In the rows, zero is written as 128.
Where one turn sends some rows of the set: a few examples, then the rows asked
j50: [125 117 147 136 171 118 128 125 121 137 138 123 146 134 124 134 152 133
 115 121 136  96 134 117 128  95 137 132 155 119 119 116 151 140 158 131
  95 121 128 132 106 166 107 128 132  86 124  92 139 172 137 133 127 122
 135 126 151 128 163 134  81]
j795: [135 122 117 118 144 139 151 142 107  87  97 133 122 134  97  98 123 128
 154 137 145 118 136 108 136  96 152 148 170 137 141 138 135 139 135 132
 140 148 137 124 124 100 136 106 117 109 184 124  97 125 154 134 130 120
 118 126 114 116 116 127 137]
j76: [124 114  90 135 171 100 101 131 127 126 124 101 155 130  90 112 137 124
 116 153 153 110 101 128 120 103 115 140 121 146 108 163 126 144 124 132
 106 135 117 115 131 127  91 152 136 136 122 117 126 139 133 150 127 133
 135 134 122 129 108 167 161]
j565: [105 140 123 139 150 137 127 133  90 119 141 137 122 138  97  99 142 144
 143 160 149 132 124 128 135  81  96 121 114 109  96 131 107 161 144 156
 143 118 130 161 137 132 126 143 143 136 116 107  92  92 114 143 117 149
 146 117 151 121 116 136 141]
j228: [137 120 134 117 155 136 132 138 155 149 121  85 133 122 129 134 139 147
 126 122 149 151 119 121 128 137 112 102 107 112 126 104 175 139 137 135
 149 108 144 122 106 113 142 154 134 130 113 113 126 113 119 129 120 131
 155 159 108 127 153 120 123]
j201: [160 149 109  72 173 130  98 154  95 104 129 162  87 154  88  96 112 129
 131 130 134 128 128 102 133 112 122 134 144 131 133 102 119 117 140 137
 104 148 134 149 126 126 134 114 120 113 119 129 135 121 120 125 120 131
 109 119 144 146 114 118 101]
j401: [124 127 112 112 153 122 130 125 121 116 128 131 147 157 115 152 154 145
 111 128 144 102 109 146 148 107 158 138 143 109 111 149 144 138 131 132
 114 134  99 146 153 141 145 132 123 111 141 110 118 104 120 128 108  97
 115  89 107 177  92 112 107]
j449: [112 141 128 140 166 109 100 133  97 140 138  90 119 134  85 134 152 122
 150 154 158 111 121 160 133 117 116 117 108 120 149 113 113 125 149 116
 113 136 127 103 110 120 130 154 143 134 119 118 141  99 124 125 116 142
 119 149 127 137  81 128 143]
j234: [125 109 133 121 118 122 137 152 142 125 145 154 137 141 135 123 125 132
 122 127 116  94 134 151 151 149 121 130 135 142 110 131 154 120 103 136
 127 125 131 157 166 136 129 105 133 138 129 108 152 113 149 125 113 104
 127 106 134 166 127 195 117]
j155: [138 107 152 162 124 132 119 138 115 112 120 140 127 125 149 143 109 126
 149 118 109 108 143  99 138 118 118 151 150 137 131 110 139  99 169 109
 167 156 105 124 138 111 115 144 102 112 142 147 117 125 164 141 140 117
 129 124 131 162 132 149 119]
j944: [147 122 150 122 118 117 144 126 119 137 151 147 100 103 122 158 117 156
 147 123 120 131 123 157 131 138 146 124 137 101  93 109 125 130 139  99
 116 134 123 144 113 104 138 130 164 107 135 133 125 138 151 121 158 129
 142 167 128 163 129 147 100]
j283: [105 142 130 122 141  99 125 132 125 145 161 137 138 127 121 130 143 123
 126 110 132  97 154 149 151 134 132 137 157 123 151 128 146 125 154 155
 100 116 124  96 163 125 130 132 124 164 168 139 120 140 128 115 120 117
 132 127 155 147 123  97 109]
j481: [136 123 151 130 130 117 140 119 122 141 138 143  92  97 122 164 121 156
 150 124 128 121 119 160 132 143 138 128 141 107  92  99 131 124 140 110
 120 138 125 134 114 102 138 129 160 111 138 131 124 147 143 137 149 119
 151 162 140 161 133 154  91]
j639: [118 132 110 127 181 133 129 147 116 117 139 130 139 141 106 131 127 139
 145 161 147 141 139 136 123 110 113  88 114 120 112 146 104 138 160 113
 136 116 133 128 120 124 104 156 115 141 139 168 119 107 170 131 126 152
 106 102 143 123 123 141 144]
j703: [125 117 154 132 142 106 141 162 102 116 137 149 150 117 106  92 134 138
 161 137 136 133 151 130 131 112 103 136 131 119 129 124 130 120 130 136
 144 146 141 127 133 143 139 111  83 105 145 115 115 155 119 114 112  86
 165 126 168 142 120 121 113]
j393: [147 154 133 143 136 145 137 137  91 127 127 166 118 141 111 120  92  95
 127 110 106 139 117 120 149 120 121 149 133  99 117 116 157  92 128 147
 113 110 124 118 136 111 126 114 138 146 105 103 157 123 139 150 157 134
 141 138 148 151 108 130 103]
j899: [141 133 128 110 142 117 108 136 147 107 113 153 135 144 111 101 151 118
 117 130 123 123 116 149 155 125 144 149 116 137 126 116  91 130 123 113
 118 148  82 132 102 121 151 113 163 113 153 101 102 107 157 103 146 107
 106 145 132 143 114 137 126]
j426: [143 125 129  99 148 118 115 139 106 112 156 126 133 118 114  74 122 141
 137 142 130 127  89 152 150 144 110 136 123 116 114 131 135 133 131 123
 135 157 133 129 124  97 138 115 116  99 148 100 137 160 124 111 140 105
 104  98 104 146  92 149 103]
j672: [118 107 108 116 151 103 140 146 107 110 147 117 104 137 102 121 135 135
 129 161 124 115 118 137 112 123 109 136 105 117  99 129 111 170 140  97
 135 119 139 109 113 108 150 138 136 124 120 114 129 122 145 155 109 164
 143 132 145 115  95 127 154]
j231: [145 125 121 111 157 119 122 129 143 106 150 116 126 135 113 125 117 119
 127 143 133 111 149 111 156 111 126 141 164  95 108 127 143 135 133 127
 157 128 126 134  92 148 133 133 121 110 130 103 139  76 152 156 154 121
  97  95 135 126 128 112  81]
j230: [181 146 128 107 168 108 139 128 123 132 127 118 143 145  99 129 157 129
 139 106 140  89 113 138 149 118 130 107 138  86  97 130 110 118 147 136
 127 116 159 131 107 112 117 145 139 112 153 127 110 130 123 119 143  79
 108 141 129 151 125 135 110]
j474: [127 110 113 113 160 115 134 140 154 154 127 105 134 144 135 128 145 128
 114 112 143 152 134 110 128 148 129 140 104 140  96 121 174 146 116 120
 138 139 117 123 115 146 128 144 133 170 123 144 121 113 126 131  87 119
 161 109 138 148 110 134 134]
j432: [140 150 137 145 137 137 140 140  85 120 127 167 111 142 119 129  92 102
 116 100 114 136 105 121 150 124 118 155 132 110 113 110 149  84 120 143
 116 108 122 126 129 113 123 104 132 141  98 121 142 126 140 155 152 133
 152 120 156 146 118 134  98]
j152: [121 113 168 134 147 111 140 165 106 117 140 148 145 117 101 104 128 148
 153 140 133 136 152 137 138 120 107 126 126 112 132 123 127 114 124 140
 133 155 143 125 135 134 138  98  86  98 135 116 119 156 126 126  96  91
 160 118 164 143 127 122 120]
j878: [110 118 118 129 135 126 154 133 118 145 114 140 117 134 151 111 144 122
 150 104 138 160 105 125  91 112 108 121 116 137 144 123 132 128 145 118
 169 120 101 105 104 136 131 143 126 131 155 117 124 148 141 110 114 155
 131  93 115 128 129 136 133]
j243: [135 147  88 120 130 136 106 135 122 178 138 119 123 110 122 118 108 133
 128 104 145 125 133 104 115 114 126 145 140 112 127 110 137 129 122 166
 147 139 139 118 126 139 112 127 163 158 146 109 123 122 121 115  91 146
 148 141 153 153 120 126 165]
j249: [119 113 136 119 126 118 139 156 151 125 144 150 126 139 147 142 124 134
 115 123 117  88 124 156 145 153 117 137 144 156 114 135 155 102 103 135
 124 124 127 154 161 127 130 105 133 132 128 110 146 119 155 128 100 110
 133 116 130 157 125 187 117]
j500: [117 146 139 130 146  94 121 130 121 142 157 145 142 124 120 141 136 125
 127 103 132  99 143 154 148 135 119 147 168 116 149 128 139 120 145 161
  99 117 118  91 159 130 126 132 119 156 162 140 118 147 134 117 116 128
 133 128 155 139 130  92 112]
j361: [107 120 150 145 165 124 120 115 112 135 130 117 148 132 123 134 145 130
 122 117 138  90 132 118 128  97 132 138 158 117 126 110 150 127 152 132
  98 126 132 139 105 160 104 128 139  92 123  97 144 163 146 135 125 118
 122 115 165 132 167 132  93]
j816: [110 163 116 126 158 140 121 151 110 113 134 149 150 114 117 134 140 134
 107 122 142 141 144 115 137 108 140 115 102 154 132 132 129 108 125 118
  99 151 111 148 130 120 127  91 118 133 142 140 127 141 144 118 161 116
 121 131 149 136 174 102 103]
j216: [138 148 103 109 137 139 109 103 125 154 118 129 101 135 126  83 135 112
 139 107 152 170 130 129 150 125  90 105 112 146 126 110 151 107 143 146
 141 116  97 132 106 143 118 131 143 144 129 106 111 137 127 138 127 148
 136 106 145 153 141 139 133]
j683: [148 144 166  93 167 140 146 146 125 129 145 137 132 144 127 114  91 134
 127 130 123 116 108 102 139 122 143 162 138  89 108 121 133 150 148 163
 127 136 125 104 146 132 107 139 137 144 156 127  91  91 125 100 155 126
 116 116 135 133 112 123 120]
j798: [140 119  92 131 127 124 126 129 133 147 133 146 164 146 126 104 118 147
 136 116 149 140 109 121 112 128 104 129  94  97 108 104 133 164 121 128
 149 112 117 140 138 112 111 135 112 109 118 138 141 159 138 132  84 118
 134 104 138 151 123 121 145]
j253: [132 122 113 109 162 144 107 123 119 113 139 118 123 144  95 117 133 138
 132 166 157 101 126 129 164 138 105 111  91 158 111 104 133 169 158 132
 107 137 123 119 139 107 113 131 128 148 123 119 113  97 163 136 131 149
 130 135 139 129 128 170 161]
j635: [105 157 116 127 144 128 111 147 117 117 131 148 154 113 120 146 147 144
 113 122 138 137 140 122 134 118 131 126 104 148 126 116 118 110 113 124
  95 158 116 155 134 112 127  90 119 140 145 143 111 141 144 128 155 115
 120 137 147 133 172 106 105]
j221: [132 149 109 149 124 153 131 126 115 153 124 117 154 142 111 132 142 142
 144 106 138 132 155 134 157 122 109 109  90 116 121  87 130 149 136 125
 143 111 102 147  98  98 124 109 157 131 122 126 120 119 150 119  98 125
 125 124 119 149 141 109 155]
j957: [134 127  92 125 150 145 118 119 127 166 123 116 144 124 128 141 106 151
 140 132 169 129 142 116  94 122 129 112 154 114 152 120 163 124 129 130
 145 131 118 119  88 145 107 122 122 114 121 108 161 117 177 116 103 149
 136 133 126 139 119 128 136]
j320: [136 154 117 133 143 106 103 123  86 128 157  93 117 121 107 127 137 128
 133 138 155 111 116 139 129  95 102 124 112 124  87 147 116 130 161 124
 158 147 109 102 122 137 104 139 132 164 128 141 110 105 152 126 130 134
 139  93 139 163  88 146 146]
j842: [140 110 150 150 128 128 109 138 120 109 130 140 139 136 144 140 109 113
 151 108 111 100 142  96 128 111 128 150 159 145 121 106 136 115 161 102
 171 152 108 129 137 124 111 143 106 114 137 135 125 126 170 132 147 121
 129 130 126 160 124 155 119]
j113: [141 144 114 137 153 123 131 126 120 122 102 121 140 138 123 122 131 130
 116 170 150 114  98 143 114  74 106 111  85 105 115 145 120 114 153 141
 141 107 127 108 126 142 114 146 127 130 110  86 130  90 156 131 149 141
 126 137 144 133 116 151 139]

j230 turns into j231
j432 turns into j635
Now find these:
j957 turns into j878
j50 turns into j842
j449 turns into j113

Where one turn sends some rows of the set: a few examples, then the rows asked
j227: [139 153 159 161 114  52 127 126 139 120 140  99 182 133 164 121 121 145
  87 128]
j830: [135 103 159 170 115  42 142 133 133 115 144 114 144 110 168  82  97 121
  95 139]
j579: [117 125 146 129 163  78 135 112 101  95 154 151 169 129 129 110 128 156
 109 137]
j348: [115 135 159 208 153  95 130 123 134 100 144 110 137 139 132 116 107 115
 113 158]
j673: [111 130 196 161 122  81 134 130 151 127 137 128 201 109 125  74 105 134
 110 147]
j690: [118 140 165 178 140  40 119 129 144 117 147 138 149  90 130 127 109 154
 122 136]
j144: [101 138 140 154 136  58 153 133 145  64 143  79 140 142 141  90 116 139
 121 176]
j749: [124 141 146 118 121 106 139 124 153 132 143 144 140 142 115  81 104 137
  89 152]
j549: [121 133 179 202 120  99 114 133 146 108 141 130 151 124 133  88 117 105
  83 149]
j124: [116 122 172  91 146  68 131 125 146  78 153 131 134 104 117 105 114 139
 100 160]
j574: [132 107 169 175 120  45 155 136 133 110 155  96 145 104 164  83 101 128
  99 134]
j920: [114 130 163 152 106 119 127 123 139 148 151 120 154 110 125 136 123 137
 104 147]
j791: [118 125 173 137 158  76 137 126 130  36 157 121 154 133 142 121 109 148
 104 145]
j274: [115 128 179 145 156  77 139 129 148  38 164 119 165 127 143 116 107 149
 111 148]
j657: [113 136 187 208 121 102 131 132 141 105 149 112 149 112 126  88 121 118
  92 144]
j980: [112 121 183 101 146  74 143 129 164  79 164 117 145  96 114 105 117 146
 111 161]
j539: [119 128 172 139 153  77 126 132 146  34 156 135 160 138 143 116 105 142
 106 148]
j261: [117 122 151 139 153  80 125 125 144  93 158 161 205 131 132 109 124 147
 121 148]
j302: [101 110 125 125 138  72 156 136 185  81 158 116 173 126 140 116 102 125
 110 156]
j726: [119 137 161 174 140  35 114 126 139 118 145 145 147  95 140 123 107 151
 117 136]
j768: [113 137 158 214 153  96 127 125 142  99 144 109 141 140 129 115 106 116
 115 161]
j934: [121 124 180 141 122  79 115 121 114 128 121 144 173 129 132  75 102 125
  91 145]
j176: [116 121 177  99 141  72 128 128 171  77 156 136 150 104 117 103 108 135
 109 164]
j344: [105 125 163 146 162  82 152 120 127  96 172 130 194 111 120 112 134 164
 129 141]
j850: [136 152 164 166 113  52 135 127 144 119 144  90 178 124 164 124 122 150
  88 127]
j631: [115 144 159 132 126 111 150 133 184 129 157 127 163 129 112  81 109 140
 105 151]
j854: [117 132 162 149 107 119 123 125 137 150 151 118 154 112 126 135 120 136
 103 148]
j540: [115 135 159 207 151  98 126 124 137 102 144 114 137 141 131 118 104 112
 111 160]
j913: [131 116 148 122 142 102 173 122 160  87 148 123 159 105 173 106 106 136
 132 155]
j280: [139 153 158 160 112  49 133 119 131 121 142  92 171 130 164 122 121 147
  86 127]
j382: [103 133 139 156 129  54 141 135 158  66 136  95 150 146 146  93 110 128
 121 180]
j2: [131 103 164 178 112  46 146 137 152 115 150 108 155 105 170  84  96 123
 104 141]
j911: [ 95 110 131 124 149  74 179 128 149  77 164  88 150 115 131 118 114 141
 105 147]
j583: [119 140 163 176 141  37 121 125 136 119 146 137 142  89 133 124 109 157
 117 135]
j992: [105 136 134 150 133  54 137 132 139  66 133  89 136 151 147  90 113 135
 115 175]
j695: [117 114 146 135 152  69 137 116 142 136 152  91 137 156 105 117 123 126
  98 165]
j82: [131 116 144 118 145  99 180 116 144  85 145 118 144 105 169 108 107 141
 131 152]
j340: [137 114 140 112 142  98 165 119 149  87 141 134 148 113 172 108 105 131
 128 155]
j281: [111 127 199 150 133  82 146 119 104 128 133 110 166 109 120  76 115 142
  98 137]
j32: [111 115 152 144 153  71 144 122 162 135 162  80 156 150 102 115 127 128
 110 168]
j262: [118 136 178 196 124  98 126 129 117 108 139 123 132 122 135  90 122 111
  81 145]
j499: [116 131 162 153 105 121 126 125 138 149 153 119 155 111 122 134 119 137
 104 144]
j642: [114 142 161 125 132 113 168 126 143 129 157 113 137 124 106  82 116 153
  96 146]
j915: [105 109 115 107 142  71 150 126 140  79 146 125 139 133 145 115 103 125
  94 150]
j591: [115 115 144 138 145  71 124 126 168 137 151 101 158 160 109 117 118 120
 103 171]

j915 turns into j911
j830 turns into j574
j499 turns into j920
Now find these:
j583 turns into j690
j261 turns into j579
j176 turns into j124
j382 turns into j992
j642 turns into j631
j934 turns into j281
j791 turns into j274
j82 turns into j913
j540 turns into j348
j262 turns into j657
j32 turns into j591

